A single turn carries every row of the set below to another of its rows. Some are shown first; where does it send the rows asked next?
J375: [-0.84 -0.54  0.45  0.49  3.63 -1.37  0.69 -0.32  0.93 -0.46  1.43  0.75
  2.28  2.33  0.89 -1.67  0.07 -2.47 -0.93  0.88 -1.25  0.54  0.67  1.38
  2.14 -0.86 -1.61  0.77 -0.50  1.36  0.72  1.88 -0.81 -1.59 -0.10 -0.77
  0.73 -0.56  2.53 -0.17  1.33  0.25 -0.28 -0.03  0.60  0.62 -1.90 -1.12]
J657: [-0.01  0.27  0.33  0.48  0.31 -1.89 -1.48  0.85 -2.26  1.84  1.25 -0.83
 -1.92 -1.91 -2.26  1.37  0.86 -0.08 -1.54  1.58  0.24  0.49 -0.45  1.14
  0.82 -0.42 -0.57  1.15 -0.70 -0.48 -0.06  0.98  0.92  1.89 -1.27 -1.36
  0.15 -1.09 -0.68 -0.57 -0.57  1.59  1.35 -1.75  0.34  0.19  1.39  0.23]
J875: [-1.47  2.14  0.15 -1.14  0.35 -0.95 -0.52 -1.32  0.19 -1.18 -1.87  1.94
  0.50 -0.26 -1.00 -0.50  1.51  1.66 -0.06 -1.51 -0.60 -2.51  2.25 -0.82
  0.68  0.01  1.38 -0.96 -2.57 -2.07 -0.66  0.51 -0.61 -1.49  0.52  0.89
  0.87 -0.18  1.38  1.31  1.73  2.05  1.09 -0.53 -1.41 -1.96  1.20 -0.99]
J845: [-0.47  2.13 -0.02 -1.43 -0.28  0.37  0.07  1.41  0.89 -0.72 -2.79 -1.01
 -0.99 -0.81 -1.00  0.19 -0.48  3.23  1.16 -0.71  0.83 -1.41 -3.30 -0.97
 -0.81  2.28 -0.87 -0.46  0.46  0.47  0.21  0.35 -0.39 -0.10  0.32  2.57
  0.28  0.64 -0.71 -0.84 -0.36 -1.01  1.19 -0.52  1.05  0.39 -0.75  0.43]
J793: [-0.36  0.32  0.27  0.88  0.82 -1.72 -1.52  1.38 -2.73  2.25  0.30 -0.24
 -2.19 -1.12 -2.03  0.96  0.67  0.16 -2.04  1.25  0.21  0.71 -0.30  1.22
  1.58 -1.10 -0.78  0.16 -0.62  0.27  0.17  1.49  0.24  1.34 -1.00 -1.79
  0.47 -1.40 -0.97 -0.79 -0.64  1.27  1.28 -2.03  0.29  0.73  2.15 -0.04]
J652: [-0.41 -0.62  1.86 -0.28  3.10 -1.12  0.46 -0.94  1.47 -1.39  1.09  0.69
  2.46  1.40  0.81 -0.75  0.29 -2.52 -1.38 -0.06 -0.39  0.88  0.21  1.40
  2.41 -1.17 -1.35 -0.11 -0.17  2.12  1.70  1.39  0.29 -1.86  0.79 -0.39
  1.00  0.08  2.06  0.07  0.60 -0.37 -0.92  0.65  0.77  0.80 -1.74 -1.96]
J340: [-0.29  1.17 -0.99  0.05 -0.87  0.92  2.27 -0.64  1.44 -1.18 -0.71 -0.10
  1.40  1.71  0.85 -1.22 -1.98  1.67  1.90 -1.27 -0.48 -0.23 -1.04 -1.60
  0.49  1.21 -0.75 -1.23  1.30  0.17  0.72  0.16  0.05  0.01 -1.46  3.62
  1.51  1.80  0.25 -0.91  1.55 -0.02  0.65 -0.02  1.56  0.86 -0.91 -2.93]
J837: [-0.85  0.58 -0.85  0.55 -0.85  2.03  0.20  2.06  0.59 -0.23  0.62 -0.81
  1.12 -0.14 -1.36 -0.73 -0.67  1.19 -0.02  0.68  1.83  0.39 -2.84  0.01
  1.17  2.56 -0.45 -0.02  1.61  1.08  2.55 -1.12  1.02 -0.04 -1.14  1.49
 -0.72  0.35  0.79 -0.16 -0.38 -1.22  0.54  0.07  1.37  1.76 -2.09 -0.77]
J25: [ 0.79 -0.03  1.17  1.11  0.42 -1.72 -0.91  0.88 -1.80  1.75  0.27 -0.88
 -1.89 -2.56 -2.50  1.54 -0.25  0.43 -2.13  0.99  0.25  0.51 -0.58  0.88
  1.28 -0.74 -1.12 -0.06 -0.07  0.59  0.73  0.89  1.69  1.35  0.11 -1.43
  0.38 -1.36 -1.12 -0.99 -0.99  1.40  1.09 -0.98  0.38  0.40  1.50 -1.12]
J839: [ 0.58  0.36  0.71  1.42  1.11 -1.52 -0.75  1.54 -2.82  1.76  1.22 -0.21
 -2.12 -1.47 -1.51  2.02 -0.04 -0.66 -1.51  1.00  0.21  1.08 -0.55  1.08
  0.67 -1.18 -1.12  0.18 -0.70  0.12  0.32  1.83  0.26  1.24  0.39 -1.70
  0.57 -0.91 -0.55 -0.56 -0.55  1.66  0.85 -2.37 -0.32  0.40  1.59 -0.02]
J417: [-1.58  0.78 -0.26 -0.31  0.27 -1.66 -0.29 -0.93 -0.42 -1.96 -1.31  3.11
 -0.53 -0.34  0.04  0.11  1.37  1.72  0.02 -1.84 -0.60 -2.19  2.00 -0.54
  0.58 -0.53  1.98 -1.27 -1.64 -1.75 -0.18  0.88 -0.51 -1.57  1.44  0.15
  1.16  0.73  0.06  0.83  1.48  2.61  1.23 -0.45 -1.18 -1.96  1.50 -1.05]
J929: [-1.25 -0.94  0.58 -0.21  3.36 -1.64  0.41 -0.12  0.80 -1.01  0.78  1.67
  2.04  2.45  0.91 -1.47  0.80 -2.76 -1.36  0.15 -0.73  0.70  0.03  1.25
  2.56 -1.57 -0.96  0.04 -0.62  1.42  1.52  2.05 -0.74 -2.24 -0.47 -0.50
  0.67  0.24  2.08 -0.15  1.06 -0.26 -0.39 -0.33  0.00  0.90 -1.22 -0.77]
J816: [ 0.33 -0.51  0.87  1.25  1.00 -1.35 -0.76  1.70 -2.87  1.56  0.65  0.23
 -2.20 -1.46 -1.66  1.32  0.68  0.41 -1.68  0.68  0.44  0.85 -0.54  1.64
  1.16 -1.40 -0.10  0.31 -0.23  0.09  0.45  1.27  0.36  1.14  0.33 -2.29
 -0.35 -1.23 -0.88 -0.89 -0.03  1.69  0.92 -1.24  0.12  0.02  1.84 -0.19]
J238: [-0.43  2.19 -1.14 -0.31 -0.86  0.46  1.93 -0.11  1.28 -0.71 -0.82 -0.36
  1.66  2.08  0.34 -1.20 -2.23  1.25  0.81 -0.54 -0.12 -0.71 -1.20 -1.16
  0.58  1.39 -1.19 -1.67  1.43  0.60  0.37  0.06  0.26  0.11 -1.24  3.60
  1.50  1.85  0.60 -0.59  1.69 -0.30  0.21 -0.03  1.54  0.42 -1.31 -3.07]
J362: [-0.39  2.55  0.09 -2.02 -0.30  0.57 -0.21  1.22  0.83 -0.56 -2.38 -0.72
 -0.88 -0.44 -1.15  0.52 -0.78  2.94  0.74 -0.20  1.03 -1.88 -3.29 -1.03
 -1.07  2.28 -0.71 -1.17  0.48  0.94  0.04  0.72 -0.13  0.12  0.24  2.23
  0.50  0.85 -0.62 -1.07 -0.51 -0.91  0.74 -0.52  0.41  0.13 -0.84 -0.09]
J966: [-0.11  1.81  0.32 -1.96 -0.37  1.47  0.18  1.13  0.75 -0.52 -2.54 -1.08
 -1.64 -0.59 -0.83  0.25 -0.81  3.22  1.53 -0.71  0.57 -1.35 -2.99 -1.31
 -0.74  2.03 -0.84 -0.86  0.15  0.91 -0.08  0.98 -0.50  0.03  0.10  2.08
  0.63  0.18 -0.91 -1.28 -0.70 -0.71  1.13 -0.67  0.46  0.64 -0.39 -0.23]
J938: [-0.70  0.44 -0.63  0.81 -0.96  1.84  0.47  1.85  0.43 -0.20  0.34 -1.27
  0.82 -0.08 -1.24 -1.05 -0.65  1.14  0.29  0.05  1.95  1.02 -2.80  0.15
  1.61  1.97 -1.02  0.63  1.94  0.72  2.21 -1.18  0.75  0.07 -1.09  1.88
 -0.58  0.16  0.38 -0.04  0.35 -1.48  0.87 -0.06  1.74  1.90 -1.74 -0.34]
J673: [-1.20 -1.12  0.81 -0.27  3.08 -0.77  0.36 -0.19  0.16 -1.05  1.44  1.74
  1.67  2.54  1.34 -1.26  0.31 -2.46 -0.85 -0.18 -0.39  0.60  0.56  2.35
  2.89 -1.62 -0.47  0.06  0.00  1.34  0.85  2.10 -0.65 -1.82  1.08 -1.09
  1.13  0.25  1.64  0.24  1.56  0.20 -0.70  0.29  0.60  0.70 -0.85 -1.37]
J666: [-1.51  1.49  0.53 -0.32 -0.37 -1.25 -0.71 -1.77  0.41 -2.31 -1.80  1.60
  0.23 -1.06 -0.53 -0.01  1.07  1.86 -0.11 -1.92 -0.32 -2.69  2.45 -1.21
  0.63 -0.10  1.46 -1.54 -1.73 -0.92  0.22 -0.08  0.28 -1.38  1.48  0.50
  1.79  0.45  0.47  1.34  0.84  2.02  1.40  0.07 -0.75 -1.74  0.79 -1.99]
J767: [-1.66 -0.68  0.63 -0.23  3.06 -0.31  0.47 -0.48  1.40 -1.14  1.37  0.90
  2.51  2.24  0.85 -1.03 -0.52 -3.11 -1.63  0.42 -0.72  0.74  0.68  2.05
  1.69 -1.41 -0.63  0.33 -0.17  0.63  1.48  2.25 -0.06 -1.65 -0.04  0.29
  0.53  0.09  1.81  0.30  0.87 -0.58 -0.58 -0.75  0.44  0.90 -1.40 -0.91]
J765: [-1.18 -0.15  0.84  0.44  3.04 -0.44  0.14 -0.06  0.28 -1.14  1.35  1.78
  2.05  2.11  1.01 -0.81  0.14 -2.93 -0.91  0.00 -0.62  0.80  0.78  1.51
  2.53 -1.29 -1.21 -0.07 -0.97  0.96  1.40  2.09 -1.06 -2.38  1.48 -0.78
  1.28  0.03  2.60  0.82  1.02  0.05 -0.55 -0.56 -0.39  0.80 -1.33 -0.92]
J871: [-0.83 -0.22 -0.53  0.36 -0.77  2.72  0.12  1.49  0.88 -0.28  0.79 -0.69
  0.67 -0.07 -1.06 -0.64 -0.54  0.94  0.60  0.14  1.74  1.20 -2.93 -0.06
  1.68  2.47 -0.39  0.17  1.35  0.87  2.30 -0.62  0.82 -0.30 -1.31  1.66
 -0.58  0.11  0.33 -0.46 -0.50 -1.37  0.55 -0.01  1.05  2.28 -1.67 -0.72]
J656: [-1.91  1.71 -0.22  0.03  0.30 -1.47 -0.39 -1.16 -0.49 -1.49 -1.87  2.21
  0.01  0.40 -0.61 -0.30  2.00  1.77  0.19 -1.92 -0.49 -2.16  2.49 -1.48
  0.13 -0.41  1.94 -1.49 -2.31 -1.42  0.17  0.42 -0.42 -1.37  0.14  0.37
  1.12 -0.01  1.06  1.35  1.80  2.27  1.41 -1.00 -1.27 -1.54  1.37 -1.21]
J642: [-1.28  1.74 -0.24  0.18 -0.09 -1.20 -0.22 -0.98 -0.64 -1.57 -0.69  2.52
  0.03 -0.42 -0.39  0.55  0.92  0.90 -0.01 -1.81 -0.38 -1.93  2.44 -0.79
  0.56 -0.34  1.43 -1.11 -2.28 -2.08 -0.03  0.67 -0.34 -1.40  1.29  0.89
  1.55  0.55  0.79  1.74  1.39  2.59  1.28 -1.37 -1.91 -1.89  1.66 -1.12]
J807: [-2.12  1.54 -0.12 -0.05  0.22 -1.16 -0.16 -1.25  0.68 -1.79 -1.43  1.53
 -0.01  0.28 -0.54  0.21  0.48  1.69 -0.09 -1.56 -0.85 -2.49  2.83 -1.25
 -1.07 -0.12  1.82 -1.22 -1.91 -2.02  0.17  0.79  0.20 -1.08  0.74  1.15
  1.04  0.16  0.38  1.62  1.29  2.19  1.58 -1.38 -1.17 -2.01  0.50 -0.85]
J805: [-0.36  0.30  0.55  1.06  0.72 -0.39 -1.07  1.38 -1.79  2.40  0.38 -1.11
 -2.08 -1.43 -2.55  1.50 -0.56  0.28 -2.44  1.07 -0.13  0.74 -0.16  1.38
  0.11 -0.64 -0.54  0.37 -0.52 -0.19  0.59  1.77  0.74  1.44 -0.29 -1.27
 -0.45 -1.71 -1.10 -0.39 -0.48  1.03  0.83 -2.06 -0.01  0.30  1.29  0.03]
J536: [-0.76  1.86 -1.22 -0.42 -0.72 -0.11  1.95 -0.42  1.31 -0.78 -1.04 -0.32
  1.39  1.74  0.46 -1.32 -1.95  1.52  1.32 -1.10 -0.25 -0.35 -1.51 -0.98
  0.70  1.10 -1.64 -0.84  1.60  0.38  0.32  0.11  0.02  0.16 -0.86  3.83
  1.54  1.95  0.25 -0.34  2.06 -0.62  0.48  0.13  1.99  0.60 -1.10 -2.30]

J816 goes to J673
J793 goes to J929
And these:
J845 goes to J938
J875 goes to J657
J25 goes to J652
J839 goes to J765
J340 goes to J966
J238 goes to J362
J767 goes to J807

A single turn carries every row of the set below to another of its rows. Some are shown first; where does it send the rows asked next?
J784: [ 0.62  1.22 -1.15 -0.46 -1.37 -0.78 -0.14 -2.92 -1.61 -1.31 -1.57 -0.84
 -0.80  1.96 -3.45  1.73  0.16  2.81 -0.64  1.08  2.85 -2.39 -0.55  1.32
 -0.46  0.82  0.01  1.14  0.52 -0.21 -1.82]
J818: [ 3.41  4.51 -0.74  2.00 -2.66 -2.11 -0.01  0.85 -2.65 -3.65 -2.83 -0.16
  0.16  1.87  2.08  4.61 -0.34  1.91 -0.87 -1.78  1.19 -1.64  0.26  1.17
  1.64  0.29  0.70 -1.57 -0.09 -0.58 -0.64]
J874: [ 3.77  5.17 -1.33  0.30 -3.84 -1.66  0.54  0.53 -1.97 -1.66 -2.50  1.55
 -0.07  2.48 -0.52  4.06  0.14  2.03 -0.03 -1.87  1.02 -2.69  0.33  2.56
  1.53  1.00  0.62 -0.78  0.62 -0.62 -0.67]
J778: [ 1.23  3.73 -0.14  2.23  0.56 -1.11  0.45  0.13 -1.98 -2.09 -4.07 -0.94
  1.78  1.63 -0.08  2.48  0.74  1.46 -0.38  0.51  1.69 -0.68 -0.97  0.10
  1.74 -0.57 -1.36 -2.58 -0.01  0.14 -1.64]
J438: [ 1.50  2.06 -0.50  1.08 -1.02 -1.55  0.92 -0.43 -2.16 -2.46 -3.06 -1.79
  1.11  1.29  0.08  2.57  2.33  1.68 -1.17  0.21  0.21 -0.93  0.35  0.34
  2.14  0.37 -2.36 -1.54  0.41  0.35 -3.25]
J104: [ 3.11  5.95 -1.15  2.59 -1.84 -2.50  0.60  0.05 -0.78 -2.76 -3.80  1.11
  0.75  1.33  1.07  3.33 -1.54  1.29  0.23 -1.58  0.80 -0.07 -0.82  1.30
  1.25  0.96  0.01 -1.99 -0.15 -1.08 -1.54]
J246: [ 2.31  4.45 -0.75  1.66 -2.82 -3.04  0.18 -0.28  1.89 -2.54 -1.02  0.89
 -0.62  0.25  0.43  2.29 -1.63  0.39 -0.03 -2.31  1.97  1.69  2.48  3.15
  2.52  0.03  0.20  0.88  0.98 -1.80  0.45]
J342: [ 2.42  1.93  0.17  1.37  0.34 -1.85  0.25 -0.92 -2.83 -2.27 -3.03 -1.84
  0.19  1.96  0.10  2.39  1.78  1.97 -1.85  0.45  2.23 -1.44 -1.14 -0.50
  0.85 -0.65 -1.36 -0.45  0.98  0.70 -2.08]
J826: [ 1.70  3.23 -0.59  0.61  0.74 -0.69 -0.79 -1.83  0.75 -1.82 -0.85 -1.39
 -1.89 -0.30 -0.52  2.53 -3.18  1.49 -2.55 -1.82  3.78  0.76  1.27  2.82
  0.72  0.25  1.89  1.18  2.52 -0.77  0.09]
J504: [-0.13  1.56 -0.56  1.58 -1.80 -1.64  2.30  0.71 -0.77 -1.23 -2.95 -1.64
  0.87  2.91  0.05  2.77  0.55  2.27 -0.75  0.42  1.46 -1.77 -0.21 -0.15
  1.92 -0.09 -2.47 -1.29  0.06  1.20 -1.67]
J298: [-1.23  0.45 -0.83 -0.09 -0.14 -0.95  0.29 -2.20 -0.37 -2.52 -2.28 -3.16
 -0.22  0.13 -1.71  2.20 -0.75  2.97 -1.78  0.85  2.18  0.22  1.18  1.64
  0.67  0.99 -1.48 -0.15 -0.16  0.31 -2.34]
J907: [ 1.85  4.05 -1.61  2.51 -2.81 -2.49  1.66  0.15  2.73 -2.15 -0.66  0.00
 -0.81  2.06  1.24  3.42 -2.67  1.58  0.03 -1.83  1.43  0.21  0.94  2.88
  2.67  1.29  0.45  1.01  1.79 -2.61 -0.28]
J218: [ 1.35  1.11 -2.80 -0.33 -1.44 -0.15  2.50  1.76 -2.21 -2.35 -0.42 -0.92
  0.13  0.23 -0.97  1.66 -1.77  1.35 -2.31 -0.33  2.01 -1.88  2.33  4.82
  0.52 -0.19 -0.63  1.21  1.71 -0.83 -1.91]
J912: [ 4.11  4.93 -0.67  0.60 -1.97 -2.71  0.05 -0.89  1.21 -1.16 -0.87  1.00
 -1.56  2.36 -0.87  2.39 -0.99  2.41 -0.56 -1.32  2.84 -0.25  0.06  3.83
  0.86  0.83  0.21  2.33  2.35 -2.58  0.53]
J172: [-0.10  3.55 -1.30  1.11  1.25 -0.45 -0.35 -2.44  1.29 -1.77 -2.03 -0.80
  0.23 -0.53 -1.90  2.15 -3.12  0.26 -1.01 -0.81  3.04  0.98  0.69  2.40
  0.47  0.55  1.84 -0.33  1.92 -1.06 -1.23]
J935: [-0.84  0.43 -1.93 -0.12  0.06 -1.09 -0.54 -2.87 -1.26 -3.06 -2.50 -1.89
 -0.59  0.74 -2.44  3.27 -1.38  2.54 -1.05 -0.29  3.32 -1.07  0.55  0.99
  0.70 -0.08  0.66  0.97  0.22  0.64 -1.75]
J250: [ 3.43  4.90 -0.54  2.47 -3.24 -2.69  0.49  0.20 -1.22 -3.33 -1.78  0.28
  0.25  1.54  2.40  2.75  0.32  1.42 -0.54 -1.44 -0.49  0.03  0.89  1.43
  2.18  1.14 -0.96 -1.24  0.15 -1.66 -1.71]
J884: [-0.94  1.91 -1.16  1.56  1.01 -1.02 -0.24 -2.71 -0.64 -2.76 -3.05 -1.83
  0.54  0.84 -1.96  1.88 -1.45  2.33 -0.27  1.40  2.82 -0.02 -0.95  0.49
  0.10  0.30 -0.34 -0.59 -0.44 -0.62 -2.11]
J547: [ 2.23  5.39 -1.12  2.19 -0.18 -2.98  0.18 -0.50  2.28 -2.41 -2.70  0.72
  0.20  0.91 -0.11  2.95 -2.56  1.00  0.23 -1.69  2.76  1.76  0.21  3.07
  1.76  0.09  0.44  0.43  1.48 -2.30  0.20]
J91: [-1.74  0.83 -0.89  1.36 -0.97 -0.12  1.06 -2.23 -0.01 -1.15 -0.78 -2.22
 -0.97  1.56 -0.93  0.98 -2.33  2.46 -1.68  0.74  2.14 -0.85  0.18  0.05
  0.10  1.21 -0.64 -0.08  0.35  0.52 -1.91]
J594: [ 2.51  0.79 -3.01  0.66 -2.06 -1.14  2.43  0.53 -2.76 -2.83 -0.20 -0.20
 -0.66  0.91 -0.88  0.39 -0.75  2.08 -1.16  0.55  1.46 -1.89  0.53  3.32
  0.63  0.13 -1.64  2.43  0.78 -1.55 -3.22]
J415: [ 2.64  1.86 -2.13  0.33 -1.83 -2.25  2.51  1.49 -1.21 -2.10 -0.25 -0.09
 -0.82  1.09 -0.24  0.26 -2.04  1.95 -2.33 -0.11  2.73 -0.54  1.38  4.47
 -0.33 -0.50 -2.15  2.71  1.41 -1.21 -0.96]
J984: [ 2.25  2.19 -2.02  1.10 -1.37 -0.29  1.78  2.36 -3.18 -2.50  0.37 -0.10
 -0.16  1.68  0.63  0.38 -0.67  1.94 -1.95 -0.16  1.52 -1.59  1.74  3.48
  1.69 -1.18 -1.99  1.35  1.11 -1.43 -1.01]
J705: [ 0.33  3.13 -0.99 -0.82 -0.50  0.44 -0.74 -1.55  0.13 -0.92 -0.22 -0.88
 -0.72  1.19 -2.50  2.82 -1.75  1.81 -1.70 -0.95  3.30 -1.36  1.97  3.93
  0.68  0.47  1.91  0.82  2.68 -1.31  0.56]
J224: [ 3.26  4.40 -0.79  2.43 -3.26 -2.25  2.72  1.12  0.05 -1.17 -2.31 -0.03
  0.15  2.27  1.94  3.27 -0.46  1.02 -0.93 -1.57  0.00 -1.35 -0.39  0.96
  1.77  1.70 -0.82 -1.41  1.52 -0.31 -2.28]
J809: [ 0.47  2.46 -0.60  0.20 -0.87 -1.15  0.06 -2.37  1.79 -1.29 -0.86 -1.13
 -1.38 -1.34 -1.49  1.04 -2.62  0.71 -1.94 -1.05  2.93  1.76  2.18  2.87
  0.42  1.01  0.63  0.82  1.49 -0.24 -0.90]
J967: [ 2.36  2.55 -3.14  0.35 -3.44 -1.27  2.23  1.44 -2.73 -2.32 -0.35  1.70
 -0.49  0.79 -0.41  0.64 -2.09  1.08 -1.29 -1.32  1.53 -1.62  1.97  3.55
  0.53 -0.46 -0.95  1.59  0.51 -0.40 -1.69]
J564: [ 4.28  4.27 -1.20  1.66 -2.19 -3.67  0.31 -0.51  1.01 -2.60 -2.31  1.34
 -1.28  0.68  0.00  3.35 -1.24  0.86  0.33 -2.57  3.06  0.53  0.21  2.38
  2.28 -0.30  0.96  1.96  1.34 -1.27  0.10]
J955: [-0.43  2.06 -1.33  1.42 -0.75 -0.39  1.16 -1.72  2.64 -0.48  0.16 -0.59
 -1.11  0.50 -1.37  1.37 -2.42  0.08 -0.85 -1.20  2.66  0.28  1.47  1.90
  2.14  0.39  1.18  1.31  2.83 -0.82 -0.85]
J961: [ 2.36  3.29  0.62  0.61 -0.96 -0.61  0.08  0.49 -2.85 -1.16 -2.03 -1.37
  0.27  3.42 -0.26  2.45  1.79  3.38 -1.62  0.83  2.08 -2.60 -0.54  1.48
  0.89 -0.10 -1.60 -0.95  0.77 -0.42 -0.15]

J438 goes to J298
J967 goes to J984
J884 goes to J172
And these:
J961 goes to J784
J935 goes to J826
J907 goes to J224

